Here are some points:
[-4 -4 -4 -4 -3 -3 -3 -1  0  0 -1 -1 -1 -3 -4 -3 -2 -2 -2 19 19 20 20 20]
[-22 -21 -21 -21 -20 -20 -20 -18  37  37  36  36  36  34  34  34  35  35
  35  28  28  29  29  29]
[ 32  25  25  25 -17 -17 -17 -15 -18 -18 -18 -19 -19 -20 -21 -21  -8  -8
  -8 -15 -15 -14 -14 -14]
[31 32 32 32 33 33 33 35 36 36 35 34 35 33 32 32 33 33 33 20 20 22 22 21]
[-37 -36 -36 -36 -35 -35 -35 -33 -32 -32 -33 -34 -33  10   9  10  10  10
  10   3   3   5   5   4]
[ 22  23  23 -12 -11 -11 -11  -9  -8  -8  -9  -9  -9 -11 -12 -11 -10 -10
 -10 -17 -17 -16 -16 -16]
[ 6  7  7  7  2 19 19 22 22 22 21 21 21 19 19 19 20 20 20 62 62 63 64 63]
[18 18 18 18 19 19 19 -2 -2 -2 -2 -3 -3 -5 -5 -5 -4 -4 -4 38 38 39 39 39]
[-12 -11 -11 -11 -10 -11 -11  -8  -8  -8  -8  -9  -9 -11 -11 -11 -10 -10
 -10  -1  -1   0   0   0]
[ 1  1  1  1  2  2  2  4  5  5  4  3  4  2  1  2  2  2  2 -5 -5 -4 -3 -4]
[-37 -37 -37 -37 -35 -36 -36 -33 -33 -33 -34 -34 -34 -36 -36 -36 -35 -35
 -35 -42 -42 -41 -41 -41]
[31 31 31 31 32 32 32 34 35 35 34 34 34 32 32 32 33 33 33 26 26 27 27 27]
[ 16  16  16  16  17  17  17  19  20  20  -2  -3  -3 -34 -35 -35 -34 -34
 -34  14  14 -31 -31 -31]
[ 32  13  13  13  14  14  14 -14 -13 -13 -14 -14 -14 -16 -17 -16 -15 -15
 -15 -23 -23 -21 -21 -21]
[ 48  49  49  49  50  50  50  -7  -6  -6  -7  -8  -7  -9 -10  -9  -9  -9
  -9  26  26  27  27  27]
[-7 -7 -7 -7 -6 -6 -6 -4 -3 -3 45 45 45 43 42 43 22 22 22 15 15 16 16 16]
[16 16 16 16 17 17 17 20 21 21 20 19 20 18 17 17 18 18 18 -3 -3 -2 -2 -2]
[13 14 14 14 15 15 15 17 17 17 17 16 16 14 14 14 15 15 15 -1 -1  1  1  0]
[-66 -65 -65 -65  22  22  22  24  25  25  24  24  24  22  21  22  23  23
  23  56  56  57  57  57]
[ 41 -23 -23  40  41  41  41  43  43  43  43  42  42  41  40  40  41  41
  41  34  34  35  36  35]
[-34 -34 -34 -34 -31 -31 -31 -29 -29 -29 -29 -30 -30 -31 -32 -32 -31 -31
 -31 -38 -38 -37 -37 -37]
[-46 -45 -45 -45 -44 -45 -45 -42 -42 -42 -43 -43 -43  33  32  32  33  33
  33  26  26  27  28  27]
[ 2  3  3  3  4  4  4  6  6  6 11 10 10  9  8  2  3  3  3 20 20 21 22 21]
[  9   9   9   9  10  10  10  12  13  13  12  12  12  -7  -8  -7  -6  -6
  -6 -13 -13 -12 -12 -12]
[-34 -33 -33 -33 -32 -32 -32 -11 -10 -10 -11 -11 -11 -13 -14 -13 -12 -12
 -12  16  16  17  17  17]
[ 20  20  20  20  21  21  21  23  24  24  23  23  23  21  20 -32 -31 -31
 -31 -38 -38 -37 -37 -37]
[ -8  -8  -8  -8  -6  -7  -7  -4  -4  -4  -5  -5  -5  -7  -7  -7  -6  -6
  -6 -13 -13 -12 -12 -12]
[  8   8   8   8   9   9   9 -52 -51 -52 -52 -53 -53 -54 -55 -55  20  20
  20  13  13  14  14  14]
[19 19 19 19 20 20 20 22 23 23 22 22 22 20 19 20 21 21 21 29 29 30 30 30]
[ 51  52  52 -50 -29 -29 -29 -27 -26 -26 -27  21  21  20  19  19  20  20
  20 -45 -45 -44 -43  20]
[ 3  4  4  4  5  5  5 46 47 47 46 46 46 44 43 44 22 22 22 -7 -7 -5 -5 -6]
Then 16 other points, each followed by its number:
[  1   1   1   1 -28 -28 -28 -26 -25 -25 -26 -26 -26  33  32  32  33  33
  33  12  12  13  13  13] 0
[  8   8   8   8   9   9   9  11  12  12  -8  -8  -8 -10  41  41  42  42
  42  35  35  36  36 -11] 1
[ 10  10  10   4   5   5   5   7   8   8   7   7   7   5   4   5   6   6
   6 -39 -39 -38 -38 -38] 2
[24  6  6  6  7  7  7  9 10 10  9  9  9  7  6  7  8  8  8  3  3  4  4  4] 3
[ 4  4  4  4  5  5  5 -1 -1 -1 -2 -2 -2 -4 -4 -4 -3 -3 -3 33 33  1  2  1] 4
[28 28 28 42 43 43 43 45 46 46 45 44 45 43 42 42 43 43 43 47 47 48 49 48] 5
[ -1  -1  -1  -1   1   0   0  30  31  30  30  29  29  28  27  27 -26 -26
 -26  28  28  29  30  29] 6
[-22 -22 -22 -22 -21 -21 -21 -22 -21 -22 -22 -23 -22 -24 -25 -25 -24 -24
 -24 -31 -31 -30 -29 -30] 7
[-19 -19 -19 -19 -18 -18 -18 -16 -15 -15 -16 -16 -16 -18 -19 -18 -16 -16
 -16  25  25  26  26  26] 8
[20 21 21 21 22 22 22 24 25 25 24 23 24 22 21 21 22 22 22 15 15 16 17 16] 9
[-77 -77 -77 -77 -76 -76 -76  54  54  54  54  53  53  52  51  51  52  52
  52  45  45  46  46  46] 10
[16 16 16 16 17 17 17 19 20 20 19 19 19 17 16 17 18 18 18 11 11 12 12 12] 11
[-23 -23 -23 -23 -22 -22 -22 -20 -19 -19 -20 -20 -20 -22 -23 -22 -21 -21
 -21 -36 -36 -35 -35 -35] 12
[-47 -47 -47   3   4   4   4 -31 -30 -30  10  10  10   8   7   8   9   9
   9   1   1   3   3   2] 13
[-2 -2 -2 -2 -1 -1 -1  1  2  2  1  1  1 -1 -2 -1  0  0  0 15 15 16 16 16] 14
[ 81  81  81  81  83  82  82 -10  -9  -9 -10 -10 -10 -12 -13 -12 -11 -11
 -11  -3  -3  -2  -1  -2] 15
Which two of these numbered points are nearest to each point below, ignoring the direction in which the first points spread most? Their numbers follow each, nearest first.
[ 48  48  48  48  49  49  49 -39 -38 -38 -39 -40 -39 -30 -31 -31 -30 -30
 -30 -37 -37 -36 -35 -36] > 15 9
[ 14  25  25  25  26  26  26  28  29  29  28  28  28  26  25  26  27  27
  27 -14 -14 -13 -13 -13] > 2 9
[ 14  -9  -9 -47 -46 -46 -46 -44 -43 -44 -44 -45 -44 -46 -47 -47 -46 -46
 -46 -16 -16 -15 -15 -15] > 14 8
[-44 -51 -51 -51 -50 -50 -50 -68 -67 -67 -68 -68 -68 -70 -71 -70 -69 -69
 -69  23  23  24  24  24] > 8 14
[ 28  28  28  28  23  23  23  25  26  26  25  25  25  23  22  22  23  23
  23 -12 -12 -11 -10 -11] > 2 9
[ -7  -6  -6  -6  -5  -5  -5  -3  -3  -3  -3  -4  -4  -5  42  43  44  44
  44 -12 -12 -11 -11 -11] > 1 0
[-19 -19 -19 -19 -18 -18 -18 -16 -15 -15 -16 -16 -16 -18 -19 -18 -17 -17
 -17   3   3   4   4   4] > 14 8
[-15 -14 -14 -14 -13 -13 -13 -11 -82 -82 -83 -84 -83 -85 -86 -85 -85 -85
 -85 -43 -43 -42 -42 -42] > 4 5
[-53 -53 -53 -53 -51 -52 -52 -49 -49 -49 -50  21  21  19  18  19  20  20
  20  13  13 -30 -29 -30] > 13 0
[-11 -10 -10 -10  -9  -9  -9  -7  -6  -6 -20 -20 -20 -22 -23 -22 -21 -21
 -21  35  35  36  37  36] > 8 14
[-36 -36 -36 -36 -35 -35 -35  23  23  23  23  22  22 -22 -23 -22 -21 -21
 -21  -3  -3  -2  -2  -2] > 6 7
[-66 -65 -65 -65 -64 -64 -64 -62 -62 -62 -14 -14 -14 -16 -16 -16 -15 -15
 -15  52  52  53  53  53] > 8 13
[-27 -27 -27 -27 -26 -26 -26 -24 -23 -23 -24 -24 -24 -26 -27 -26 -25 -25
 -25 -32 -32 -31 -31 -31] > 7 12
[ 6  6  6  6  7  7  7  9 10 10  9  9  9  7  6  7  8  8  8 56 56 58 58 57] > 8 14
[-47 -46 -46 -46 -45 -45 -45 -43 -42 -42 -43 -44 -43 -45 -46 -46 -45 -45
 -45  -8  -8  -6  -6  -6] > 8 14
[-49 -48 -48 -48 -47 -48 -48 -45 -45 -45 -46 -17 -17 -19 -20 -19 -18 -18
 -18 -26 -26 -24 -24 -25] > 13 7
[-19 -19 -19 -19 -18 -18 -18 -26 -25 -25 -26 -26 -26 -28 -29 -28 -27 -27
 -27 -35 -35 -33 -33 -33] > 7 12
[ 10   2   2 -51 -50 -50 -50 -48 -47 -47 -48 -48 -48 -50 -51 -50 -49 -49
 -49   2   2   3   4   3] > 8 14
[50 51 51 51 52 52 52 54 54 54 54 53 53 52 51 51 52 52 52 13 13 14 14 14] > 2 9
